Turns in one plane each, and the order they were made in; the first pair answered
V:
[ -4  -1  17 -21  34   7  14   2 -22  22   2 -18   9   1  37  13  14   1
   7   2 -31  -2 -24   9   5 -12 -20   3 -31   7  -6 -17  -2  12 -12  26
   8   9   1   2  15 -12  -1  -1  -3 -23 -13 -44  28  12  -1   2  -6  13
  16 -31 -33] => [  9  27   3 -24  48   2   2 -12 -16   6  -9 -15  -2  -9  39   6 -11  23
   1  -6   1   4 -24  14  27 -11  -5   4  -3  -3 -20  -3 -15  -8  -4  16
   6   2 -17  11   4  -5   9  24 -18 -14 -15  -5  34  13   4  16 -11  -4
  39 -33 -21]
[ 18  -8   7  -6 -22  15  24  34  -6 -20  10  -1   3  -1  -8   8  17   8
 -11  18   5  19 -22  -1  -3 -11 -22  14  15  15  18  15   0  11  -1   1
  -5   9  -6 -12   3   0 -13 -16   1   0  11   4  22  -8  11 -25 -10  -3
  -7   2 -15] => [ 21   6   1 -11 -17  14  21  26  -6 -27   6   2  -2  -3  -6   4  10  14
 -12  13  19  18 -23  -1   6 -13 -17  14  22  14  11  18  -8   9   1   0
  -9   6 -14  -8  -5   3 -10  -6  -7   3   9  19  24  -9  15 -21 -10  -8
   4   2  -9]
[ -9  20   0  -1   5   4   3  -6   3 -12   6   4   0   0  -4  -9  -2   7
  -8   4  14  -3   0  -9   9   6   0   4   8  -9   3  15   1  -3  -6   7
  -3  -6  -9   8  -8  -7   1  -2  -8  11   0  11  -1  -5  -3   7  -3  -8
   9   3  -1] => [-11  -1   7   7  -3  -2   2  -1   3  -6   8   3   9   2  -6   0   8   3
 -10  13 -11  -6   0  -7  -3  11  -6  11   6 -10  12  13  16  -5  -5   6
   8  -4   3   4   5  -8  -8 -10   1   9   2   0  -5  -1  -9   1  -3   0
  -8   1  -7]
[ -6  11 -11  -9  12  -6  -6 -12  15   0 -10  -1 -11   7   7  -7 -18   2
  -5 -13  -2   2  -6   8   1   9   5   2  16   6  -3   0  -7   0   6   6
  -3  -6 -14   3  -6   3  -2  18 -10   9  -2  12  -2 -10  -6   4   2  -8
  12  -1   5] => [ -7 -15  -1  -1   1 -11  -3  -3  13   9  -3  -3   4  14   4   2  -1  -7
  -4  -4 -30  -4  -8  11 -14  13   0   7   7   7   8  -7   9   2   2   8
   9   1   0  -1   8  -1 -13   2  -1   6  -2  -6  -6  -7 -12  -4   1   3
 -10   0  -7]
Z:
[  9  -3   7   4   3   3  -1 -25  10 -11   6  -4   6  10  21   4 -15   1
 -12  29 -22  -9  12  26 -21   6 -14  -9 -13   7   2  14 -22 -15   6   0
 -14  -5  12  10  15 -15  -2  -4  11  -5  -1 -14   9   0  -6  -1  -3  16
  -8   4  -8] => [ 10  -9   9  -4  -1   7   6 -13   8  -6  12  -6   6  15  15   6 -12  -3
 -11  28 -27 -11  11  25 -22   6 -21  -3 -18  11   7  15 -16 -10   1   3
 -16   4   9  11  17  -9  -7  -9   9   1   4 -22   8  -4  -5  -7  -6  10
  -6   7 -15]
[ -9  -9  -2   3  14 -17 -17 -10  -1  21 -11   4  15  21   5   2 -12  -7
   5 -21 -21  -6  -1  15 -13  -4  10  -5 -16  -4  -7  -1  -3   2  -1  21
  -2  -6  10  -8  27  -6 -12  12  -7  -9   2 -14   3   5 -13   6  18  11
 -15  -9   9] => [ -9 -11   5 -20   0   6   6  22 -11  13   9   1   9  25  -8   5   2  -9
   5 -13 -14  -1  -4   6 -13 -10 -15   7 -21  19   9   0   4  18 -14  25
  -4  13   4 -12  13   8 -17 -13  -3  -1   9 -22  -3  -7  -2  -7   5 -14
  -8   1  -9]
[  9  30  -4  -2  -1  11  -5 -25  -2 -13 -26  -1  -3  15  -5  -9 -10   7
  -5   3  14  -3 -17  20  19 -14   4   4   3  -5  -7   6 -12 -12   4  10
   2  -3  -7  17  -9  -4   3  18   7   2  -4   5   4  -1   1  22  -2  -3
  -2  -6   1] => [ 11  16  -2  -2   5   1  -7 -19  -1   2 -24  -3   3  24  -8  -6 -17  -1
  -1  -5  -5  -8 -17  29  14 -12   2  14  -3  -5  -5   5  -4 -15   2  14
   5   3  -5  17   6  -3  -8  25   4   5  -2  -4   1  -3  -3  21   3  -4
  -7  -9  -3]
U:
[  7 -26  10  -7 -10   8  -1   8   8 -15   5  -2  -1  -3   2   9  13 -17
   1  18 -18 -10   0   0 -10   9  -5  17  16  11  21  12  19 -13  -5  -2
   5   3  21  -2   1   0 -13 -11  -4   9   1 -13   2  21  -4   2  -8  -2
 -15   0 -20] => [ -7 -16  12  -8   0  -5  -9  -4   1   3  -5  -1  -8   5  11   3   1 -33
  15  -4 -13 -13   4  -3 -11  -4   5  -2 -13  14   5  -1   2   3  -4  16
 -16  -5  23  -2   5 -16 -10  -3  -5 -10   3 -32   4  20  -2   6  15  15
 -11  -2  -9]
[ -3  22   4 -13  -3  13  13   2   1  -7   8   6 -13   6  -3  -1  -6  -1
 -11   1  15   1  -5  -8  12   3  -4   5  15   8   7   7 -10   4   1  -3
  -1  -2 -11   7  -9   0   9   0  -3  11  -2   8  -2  -4   9  -4  -2 -14
  13   5  -6] => [ -2  -1   9  -8  -7  10  11   8   2  -2  13   5  -1   9 -10   6   4  -8
 -14   8 -13  -3  -7  -1   4  11  -9  18  16   7  17   8   7   0   0  -4
  12   3  -3   2   8   3  -3  -4   0  16  -4   0  -8  -2   0  -7  -5 -11
  -4   4 -16]
[  5 -29  10  10  29 -14 -14 -36  -3  17 -12  -7  21 -13  13 -13   3   7
  -2  -9  20 -15  10 -15  -4  21  -4 -14 -38  13  -9  12  -8  -6   7   0
  -7 -20   3   6  -4 -15 -20  -2  12  -1  -7 -21  20   8  22   4   4 -35
   7   7 -15] => [ 10 -20   5   5  28  -4 -11 -34  -1   2 -11  -5  16 -19  10 -15   4  17
  -6  -2  34  -9  11 -16   3  23  -4 -12 -27  11  -9  18 -10 -11   6  -8
  -2 -21  -5   6 -16 -11 -16  -2  11   6  -7  -6  20   7  26   4  -7 -44
  16   9 -16]
[  3  38  18  23  12 -25   9  35 -31  12  -6  32 -15  17  14  -6  -9   0
  17  23   5   9  28   1   6  -3   3  38  19   6   7  -3   3  11  -1 -16
   1   1  34 -26   3   7 -13 -16 -27 -21  -9  -6  -3   6 -11   8   4  15
  14  17 -20] => [  2  41  18  22  13 -27   8  32 -31  12  -6  31 -17  15  14  -7  -9   0
  18  23   8   9  30   2   7  -4   5  36  19   5   4  -5   1  11   0 -13
   1  -1  31 -26   2   7 -12 -15 -26 -20  -9  -5  -4   7 -12   5   3  15
  14  19 -16]
Now pairs of rows:
Between the rows of a pair lie 2 to 3 turns.
[  9   8 -12 -10  14  -6  -2  -5   3  -3  -2  -6 -10   4  -2 -10 -21  15
   0 -19   8  10   6   7  11  -7  -1   5   3  -3 -17   8   2  -3   2  10
 -16 -19 -10  -1 -12 -10  -2  20 -17   2   1  15   4  -6   2  11  12 -19
  14  -7  20] => [  9 -25  -4  -5   9 -13  -2   6   3  13   6 -10   4  15  -7   1 -12   5
   3 -14 -29   4   0  15  -4   0 -11  21  -3  -1  -5   3  24  -5  -1  11
  -3 -10   6  -7  11  -6 -20  16 -12   4   1  -7   0  -4  -8   5  11 -14
 -10  -9   8] => Z V
[-19  -6  24  -2 -36  -9   2 -30  22  -6   3 -21   8   0  16  30  -5 -11
  -3 -34 -24 -11 -21  26  10  11  22  -9 -12 -21 -14  -8  12 -15   2 -20
   0 -22   8  10  42 -29  11 -10 -12  -9  -2 -17  28 -13  17  18 -18  16
 -14 -12   8] => [-18  -3  23 -16 -32 -13   5 -23  18   4   4 -23   4  10  12  28 -17 -17
   5 -48 -20 -11 -22  29  16   7  17  -2 -22 -12 -17  -7  10  -9  -4 -13
  -8 -15   1  10  47 -21   4   1 -22  -1   5 -22  27 -21  19  18 -13   1
  -6 -13   4] => U Z
[-28 -25  -9  -3  16 -30 -25  12   1  -7   6  22 -11   1   9  11  25  -5
 -15 -32 -30  17  -4  18 -28 -10  -6 -35  -6 -18 -20 -16 -17  15  23 -13
  35  -6   1  -7  -2 -31 -13  25  24 -20  -4 -24 -17  30  -2 -12 -15  19
 -24  18 -12] => [-35  -1  -7 -25  16 -19 -12  23 -11 -11   9  24 -28   6   8   3  18 -10
  -8 -44  -1  22  -4   7 -18 -23 -13 -45 -20   2 -25 -23 -35  34  15  -3
  14  -2 -10  -2 -21 -28  -5  20  18 -24   4 -29 -15  19  11 -17 -11   5
  -1  24 -12] => Z U
[ 47   9 -23   1   4  13 -32  10  22  11 -27  -3   6   3  23  -2  -3   2
  -6 -11  14   6  33   1  16 -20  12 -27  -7  17 -31   2 -32   2  12 -15
  -8 -23   3 -20   8   5  11  22 -12 -28 -24   5   4   7  14 -12   1  30
  46  -4  31] => [ 45   9 -17 -25 -11  39  -5  41  10   3 -11  -8   2   6   8   2  12  -1
  -7  -1  24  11  30  -7  18 -26 -13 -18 -11  41 -12   3 -22  22  -1 -12
 -11  -5  -3 -23  -6  19   9  -2  -8 -17 -14  -2   0  -7  25 -25 -14   3
  52   8  11] => Z Z Z
[ -7  18   9 -17  26  14  22  26 -13  -1  21   0  -6   3 -10  -5   4  10
   7 -15  20  -1   4   9   7   3   9   4   8  15   6   5  13   1 -13  10
  -1  11 -21 -17 -15   6  -4  15  -6  20  22  13   3  -6  -4  -1 -16 -17
  17   1  14] => [-15  14  16 -16  17  22  26  28 -17   1  21  -1  -6   3  -7  -6  17   2
  11  -7  18   0   5   2  -1  -3   5 -10  -4  20  11  -3   9  14 -15  15
  -4  10 -14 -20 -19  -2   1  -3   3   7  22  -2   5  -6  -2  -8 -14  -3
  12   5  15] => U U Z
[ -8   1   5 -16   8 -13   8   2  11   7   2   9   2  11 -10   4   0  -3
  15 -22  -3   1  -3   9   7   1  -9  15  -5  11  -7   4 -11   9  -7   5
  -5  11  -8   1   9  10 -10  10 -14   8   9  -1  -6  -4   5   3  -1 -28
   4   5 -17] => [  0   0   1  -1  -1  -4   1  -7  21 -14   1  10  11  -6  -9   3  18  16
  -2   1  -1   5  -2   9   8  16  -2  13  23  -6   2  14  -4  -6  -1 -13
  13   0  -6   2   1   7  -2   0  -5   9   0  22  -1   4   0   4 -18 -20
  -2   4 -11] => Z Z U
[  3 -36  13  -7   4  -9 -20  -5  18   7 -14   4   9  -3  -2   0 -16   4
  22  -7 -14 -16   9  14  -6  32  17  18 -11  -9  -3   3  10  -8 -16 -27
  11 -12  29  -9  22 -10 -30  27 -23 -15  21  17  -2   8   1  -5  18  12
 -13  10   7] => [  8  -3   3 -18   6   8 -16  -8  17 -15 -19   7  -6 -15  -1 -10 -24  22
  19  -5  28  -8  11   6  13  28  21   9   6  -6  -9  10  -5  -6 -11 -31
   3 -17  12  -3  -4  -6 -15  27 -27 -13  22  41   4   3  13  -2  10  -1
  14  14  16] => U U
[  2  25   8  -4  19 -12   8 -12   6  12   3   5   7  -1  11 -13  -6  19
 -10  -6  20 -12  -4   5  -5   6  19   5   5   4  -5   8  -5   8 -26  -3
 -23  -3 -13  15  -9  14 -13  24 -18  18  27   9   1  -6   8  11  19 -39
  14 -16   2] => [ -9  29  14  -6   6   4  20 -11  -4   9   7   6   2  -4  14 -15  12   9
  -6   2  26 -11  -2  -9 -14  -2  14 -13 -13  11   1  -3  -8  29 -29   7
 -33  -7  -6  13 -23   0  -1  -4  -2   0  25 -10   0  -7  13   1  22 -23
  10  -9   4] => V V Z
[  5 -48 -14  10  -6 -14   0  10  28  -1   0  -3  25   6  -5   2   1  12
  -8  13 -41 -15  -3  14  -3  13   6  26  42 -19  21  12  25 -38   8 -23
  21   4   9  -4  22  -3 -16  30  -6  19 -13  18 -12  22  -8   3   5   7
 -38 -19 -14] => [  9   4 -25  -6  -1   6   5   1  27 -34  -7   2   3  -9  -4 -14 -11  36
 -12  14  20  -4   0   0  23   6  12  12  59 -16  11  23   0 -35  10 -28
   4  -6 -16   5 -16   0  11  31 -14  22 -14  54  -1  16   8   7  -8 -14
   1 -15  -2] => U U U
[  1  -6 -14   8  17 -19 -18 -22   8  12   0   5  -2   0 -10  -9  -8   4
 -15  10 -14  -1  -3   7   3  29   7  22  14  -6  -4   9   2 -41  -8 -19
   1   2   8  -4   1   4 -17  40  -2  18 -28   5  -9   3  -5  13  14   8
 -25 -11   1] => [-17  17  -2 -22  -7  24  17   0 -15  -2  14   6 -18  -5 -13 -14  22  -6
 -10  25  21   6   4 -23   2   8 -16  -3 -16  22   7  -2  -9   4 -23  -2
 -22  10   3  -6 -37  -1   4 -10  14  -2 -24 -16  -6 -12  14  -5   6   6
 -11   7  -1] => V Z U
[  9  14   0  -6 -20  12   8   2   7 -19  -7   0   0  -8 -15  -5  11   5
  -4   9  20  13  -7  -1  -1  -2  -1   7  17  10  15  17   5   3 -11  -1
   8   6 -15  -3 -17  10   4  -6   0  -3  -2  22   1 -10   4 -21  -8 -16
   2   9  -3] => [ -1 -15  11   8 -20  -7   1  -2   6  11  -7  -3  14   3 -11   2  14 -19
   9   1 -19   5 -10   5 -21  -2  -2   7 -11   8  15   2  13   8 -10  10
  11   7   5  -8   7  -2  -9  -7   4 -14  -2 -12  -4  -4  -9 -22  10  11
 -24   4  -5] => V U
